One turn moves every row onto another: examples first, then more rows asked
rire: [  5  -7   9 -17 -17   4   1  -1   1  -3  -8  24  -9   5  20   3  -3   6
  29  -6 -25 -14  -8   1 -12 -18 -12  15  -4  13  38  -5   5 -21   2  -9
  16 -10  -4 -13 -53   6   4   9   7  -3  -4  16]
pepo: [  8 -16  12 -15  -4  -2  -8   6  16   2  19  -3   8  38   6  14  -1  -2
  28 -29 -17 -12 -31  -3  -8 -16  10 -13  -3   6   2 -31   5 -15   9 -16
   3 -11 -13 -17   5   8  -7 -11  -7  31   5   4]
Leze: [-14  16  -5  16 -20  -4   5 -11 -16   1  16  -3  -1   6 -22  21 -11 -26
  12   9   1  -7  -2  18   3   1   0  -2 -27   8  -2 -10   9 -17  20   3
  13 -10   8  -8  -6  13  -6 -22 -15 -12 -17  11]
Fovor: [  0  -1   2   2  20   0   1  -6 -11  13  -3   4  17  16 -12   1 -29  -1
   1  -7  -8 -10  -5 -19   4   3  -4  -5 -25   8   3  -7  -9 -14  10   9
 -20 -10   8 -11 -18 -25   0   8   1   8 -20 -13]
didam: [-14 -19   3 -27 -18 -15  15 -15 -20  19  -8  -7  26   7   9  14  18   2
   4  -5   1   9  -9 -20  -4   2  -2   8  -2  18  13 -17  19  -5  19  -5
 -13  -9  -5 -14   1  -5  18   0  12  -5  -2  -5]
tovu: [  1   2 -10   4  -2  -4   2  11  -8  -3  16   6 -13  22   5  14   2 -14
  14  -7  -8 -35  11 -31   1 -11   8  -2   1  23  -5 -15  22 -12  24 -13
  14 -22  -2 -44  10  14  -7 -17  16  12  17 -13]
nuv: [  4 -39  -1  12 -14  -7   3  -4  -1  20  -2  -6   6  -6  -3   6 -13  12
   2   6 -14   9  11  -3   3 -24   8  11   2  -5  24 -13  18  -5   3  -6
   6   6  -7 -11   3   3  -5 -17  19 -17  18  20]
miz: [  1   3 -22 -14  -2   5   1  -2   0  14 -11 -13   4 -10  -9  -3  20  -3
  -6   9 -11  16  25 -13   3  -9   4   4 -25   2  12   0  -2 -29  10  -1
 -14   4  -8 -22 -16  -8  20 -23   4  20  -1 -20]
reke: [ -4   6   1  -1  -2   6  -6  22  11 -18 -30   8 -18  15   6  -7  -1 -26
  20  18 -15  -4  12  10 -11 -16   0  -6   7  -1   5  12  -2 -27   6  -6
  27  -8   5 -14 -20   4 -10   3 -23   9   3  -1]
penu: [ 12  -8   8 -15  -5 -11 -24 -10   8   6  -7   1 -11  -4  -2   3  23  -1
  13  -4  -6 -21   8  -7  16   8  23  -9 -26 -10  30  -3   0   2  -7  15
 -11 -24  -3   6 -15  14  -5 -11   1  -6   0 -25]
Bafus: [ 17  -7  18  15   3  -4   6  -5  -3 -12  -6 -14 -13  -1   2  41   6 -13
  14  -8 -29  11  20  -1   7 -15 -10  16  13 -10  39   8   8 -19   9 -15
   8  -3   3 -15 -20   6  -7   0   9   1   2   7]
lal: [ -5  19  -5   5 -11   5  -8 -15   0  -4   7  -4  18  13   1 -10  11  -5
   8   3 -12   1 -24 -14 -10 -12  -9 -24  19  -4  13 -18  -4 -23  13   6
  22 -14 -26 -26 -25   6  -6  -5 -19  26   8   0]
tipek: [  7   2  11  -5   7 -14  -2  -8  -7 -12  -5   7 -17  14  -1  15  -2 -11
  39 -11  -2 -11  -4  -9   3  17  -9  21 -10  -6   1 -16 -15 -21 -20 -14
 -12  -6   2 -20 -25  -5 -25 -21  15 -12  12  13]
Bidop: [ 17 -23   4   7   9  -5   0  -1  18 -10  16 -14  -5  17 -10   8  16  -5
   4 -16 -18 -21  18   1 -28 -18  -2  -5  -5  18   8 -20  20 -15   6  -2
  27 -26  11   1 -21 -10  -4   4 -16  -3  11  26]
Nofid: [ -4 -12  12 -17 -27   6   4   8   2   8   1  27  -8  -5  12  -6   0   3
  15   4 -34 -23   3   9 -19 -24  -6   5  -1  11  20  -5  -3 -33   4  -2
   1  -2   7 -17 -39  -5   3  11  10 -16 -15   6]
mov: [  2 -17  -4   3 -29 -12  36   7  -4  -6  20  19   3  10 -20   1   6  20
   3  14 -15 -29 -20 -10  20   5   0   2 -18   0   5  -2   9 -17  12 -12
   2 -25  -1  -2  -6   4 -14 -21 -17  -4   4   3]
Mozo: [ 13  13  16 -13 -16 -13 -13  24 -10   1  23 -11 -10   6 -15   8  -7   5
   0   1  -7 -11  10  -1  -3  14   0  -1 -22  10  15 -13 -17 -35  17  10
  -5   7  19  -9 -22 -17 -23  -5 -17  -4  -2   3]
beg: [ 16   0  17 -15   2  -4  -4   7 -11   1  -6 -11  -2 -27  -8   3  -3 -30
  30   8  15  -4   9  -9 -11  -6 -19   8   4  -3   4 -14   3   1   3 -26
  -7 -23  14 -23 -15 -12  -3  -7  13   4  -6  -5]
Piluv: [ 19   9 -11  -4  -1  13  12  20  20  -8   5  -8  11  17 -12  12  16 -13
  10  -1  -8  -4 -23 -17 -11  19  11  -3   3  17  28  -1   6  10  18  -6
   4   0  21 -32  -6   8  -7 -16  12  -1  -6 -22]
sov: [ 23 -10  17  -6  -4   1  -9  -3   4 -14  20  15   2  17  -1   9  16  15
   2   5 -12 -23  -7 -15 -18   0  14  17  -2  15  17 -36  24 -16   1 -10
 -20 -12  20 -29  -9  -6  -7  -7  33  17  21   3]
Val: [  7 -45   4 -14 -15  -1   7 -13  24  -9  15   7  25  11 -20   9  12  -4
  25   6   6 -10   7 -20 -19 -12   0 -18  -2   2   1  -9  12  -1 -15 -14
  -8   1  -8 -29  -4  -8  10   1 -16  10   2   0]
sur: [ -4 -15  15  16 -23   7 -10 -12  -5  -2   1   9   1  14   2   8  15 -20
  -1  -4   7 -22   6 -23  -8 -12   8  -2 -42  18   3   1  22 -18  -5   5
 -12 -29  -3  -2 -26   9   1   7 -17  -1   7 -10]
Zas: [ 11  -6   6  -4 -21  -8 -10  -8   8  -3  19  17 -28  18 -21  22  10  13
  14  14 -28   1  11   7  10  -9   6  -1 -31  -8   0   1  -6 -37 -23 -12
   2 -21   5 -20 -12  -4  -9 -16 -14  -1   1  13]
Bifis: [ 21 -12  -8 -25   1 -17  -5   5  15 -17  11  11  -9   4   1  22  11  -3
  17  20 -23 -12  12   4  -9   4  18 -10   5   9  31 -26   9 -18   1   4
  -9   5   7 -47 -24  26 -19 -10   7 -16  -3 -18]
Ges: [  8  -1  11  10  13 -24   7  -6   8   0   3   0  26  -8  -9  -3  13  -8
  15   7 -32 -11   9  21  -4   1  -5   2  12  11  29 -12  28 -13  -7  -1
  -4 -37   7 -22 -21   3 -20  -4  18  -3  28   3]
fem: [-16  -4   5  -8   7 -11   7 -38   8  -3   4  12  -8  17  11   5 -12   6
   3   4  -7 -24   7   8 -17 -18  -7  -4  16 -11  19  -6  25 -28   4  -5
  -5 -19   2 -16 -11  13  -4   0 -27  13   3  17]
Maki: [  8 -30  -2  -1 -31  -4 -14  -6   8  14  11   7  -4   3   6  14 -18  13
  -8   0 -15   1   7  -2  -1 -13  19  18   6  -4  21 -15  19  -3  10 -12
  10   1  -9 -14  -9   3  -3 -21  11 -33  10   4]
Gubov: [ 17 -33  14 -12 -11  -4  -8  11   3   4  -6 -13  -7   0  -3   3  12   4
  -7   5 -12  19   5 -11   8  -3  15 -20   6  -2  19 -21 -10  -6  -3  -8
  16 -16   1 -13 -24 -28   2  -2  23   2   1 -22]
Nulik: [  8 -11   2  -9 -14  -8   4  13  -5   7  31   1   5   5   3  23  27 -28
   8 -13 -15  11   5 -15  -9 -21  10  -4 -17  -7  12 -16  34 -18  28   7
   7 -24  -5   5   7  -6 -14   0  -2  -6  15   3]
kopo: [  7 -24  -9 -10 -13   4  11  12   5 -11  23 -22 -24  12   8  26   1   5
   8   3 -22 -28  -1  11   8 -24  13  -2 -14  17  -3 -10  27 -24   3 -15
  -1 -34   4   3  -3  14  -3 -12   7  11   0  -9]
seno: [ 16  24  -2   2   1 -23  -5  -6  11  -8 -28  -5  -2   4 -17  -3  31  -5
  18   4  -6 -13  -8   1  -9   6 -18   4  -6   9  17  -2  19 -13  -7   3
  -8 -33   5 -13 -11  14   5  -4 -23 -14   4 -11]
dafo: [  6 -14  -5  10  19  -8  -8 -18  10  12 -19  12  24  20  -6   6   6  -9
   8   4 -15  -1  -4  -3   3  -8  14  -2 -15  14  -7 -23  20 -28  -1   0
  -3  -4 -16  -5 -16  18   7 -14 -14  34  -1 -10]
zop: [ -1  -8   1  21   2  -7  16   4  -8  -4   4   1  -8  10   3   2  -4   8
   8   7  -5 -17   6 -27  -6  -2  -3   8  -7  22   1 -14  21 -17  32 -16
  25 -22   0 -46   3  19   5  -8  16  14  21 -11]
Der: [ 17  -6  14 -12  -6  -2  -6 -11  11   8  16 -15   3 -16  -6  13  15 -22
  12   7 -22  19   2  -5  -3   6  10  -9  -2  -7  23  10  11 -23   0 -11
  10 -43  10  -4 -22  12 -37  -6 -17 -15   5   7]
pupe: [-11  -9 -14 -27  -9  -7  21  -5  16  -8  18   5   6 -14   3  16 -13  -1
  20  11  -2  -2  -2 -12  -1 -23 -22  13   7   6   2  11  26 -14  -3 -17
  -1 -27   1 -10 -18 -26 -16  -7   0   9  -8   7]
Biboz: [  8  12   5  -6   3 -24 -22   0   6 -13  -3   0   4  14  -8  22 -11 -18
   4  18 -24  -6   3 -12   2   8   6  -4  -8   4  14  -1   6 -22  10  32
 -16 -17  -3 -26  11  -1 -10  -6  -1 -27 -13  -7]
Diz: [ 16  11   7 -14 -10  -6  -3  -1  -1 -40 -10  21   0  -3  -1  28   9 -20
  26   7 -17 -15  -6  -4   9   0  -5  12   4  -8  39 -20  -2  -5  19   9
  -5 -19   1 -16 -26 -14   3 -11   7   1 -18 -11]
goke: [  5 -14  -8 -15  12  -1  -5   7  15   0   0   7 -11   2 -12  24  19  12
   8  24 -20  -4  12   2 -12   8   3  -9  13  24  31 -19   4 -29   2  -1
  -8  17   5 -43 -31  10 -24  -6  -1 -10  -2 -13]
zik: [  3 -18  16  -9 -15  -6 -26   2  11 -28  -8 -15   5  -1  -4 -15 -17  -3
  10  12   8  -7  -2 -12 -12 -13  -8 -28 -13   2  -6   3  -9 -12  -1   3
  -8  11  -2 -16 -12   9  -4   0   1   9 -10   7]
tis: [  8 -13  -7  10 -31 -13  33   5 -17  -4   6  30   3  21  -6   5   8  22
  14   5 -17 -17 -18  -6  -3   1   8  14 -17 -14  14 -12  14  -9   7 -15
   9 -15  -1 -21 -10  10 -14 -26 -21  -2   1   5]
Zaga: [ -5  20  -7   1 -19   1   7 -15  -4  12  14  -9   8   5  -2 -11  -3   3
   8  18  -6  -6 -16 -20   3 -21   2 -20  18   5  14 -10 -16 -18   8   9
  21 -21  -3 -29  -1   7  -3   3 -17  23   7  -2]
bozi: [  6  20  10 -11 -12  -4 -12  13 -14   5  11  -8 -13  12 -20   2   3 -11
   5  -7 -13 -16  12   1   1  15  11  -7 -16   9  34 -24  -7 -37  14  -3
   9  11  12 -22 -25 -19 -21 -18 -15  15  -5  10]
dut: [ 10 -27   7  -4 -31   2  20   6  -9 -22   6 -18  14  -5 -13  17   7  17
  24  17 -29   8 -10  14  13  -6   0   0   8  -2  14   1  10 -29   2 -20
  -6  -7  10  -2  -3  -2 -14  13   8   9  12   1]
zeref: [  2  -4  -5  14 -10  -6 -10 -25   3 -18  -3  -9  -5   8 -14  -2 -13 -11
  14 -27  16  -5 -17 -20 -13   7   5 -19 -14  -5  14 -21   6  -6  -3  -5
 -22  -4  13 -32   3  -8 -11 -10   6 -13   9 -10]
Pek: [ 12 -25 -27 -28 -10  12  12  -4   6 -28  -1   5  -2  -8  -5  14  20 -10
  35  -2 -17   4   0 -11 -11  -2  15   6 -18   7  -1 -18  11 -23  -1 -21
   3 -22  25 -14 -15 -22 -16 -13   8   0   8  11]
koz: [ 24  -8 -10   9   8  10  -3  12  -7  -3  -5  -6  13  28  -7  15  18   1
   9 -11 -14 -10  16 -14 -17 -18 -12 -25 -19  28  17   8   8  -9   6   5
  -5 -13  18 -18 -21  16  15   2 -12  13  14  -9]
dilu: [ 21 -16 -23   3 -15   5  16 -13   8 -31  20   6   5  17 -20  21   0 -13
  24  -9   8   3  -6 -11  -4  11  -5 -23  -7   1   1 -22  17 -36  14 -11
  14   2   3  -8 -20   1   7 -25 -13  12   1  -1]
nik: [  0  15 -19 -31  -7   6  -1   1  -3   5  -1 -15  -8   6  -4  -3  24 -18
 -19  21 -10   7   5 -23  13  -8  12   7 -24   4   7 -16  -4 -20  15  -9
  -7  -2 -13 -27 -12   3  14 -22  -1   9   6  -8]

Ges turns into pupe
Diz turns into Bafus
goke turns into Nofid
Now find these:
lal turns into miz
Der turns into Pek
fem turns into didam

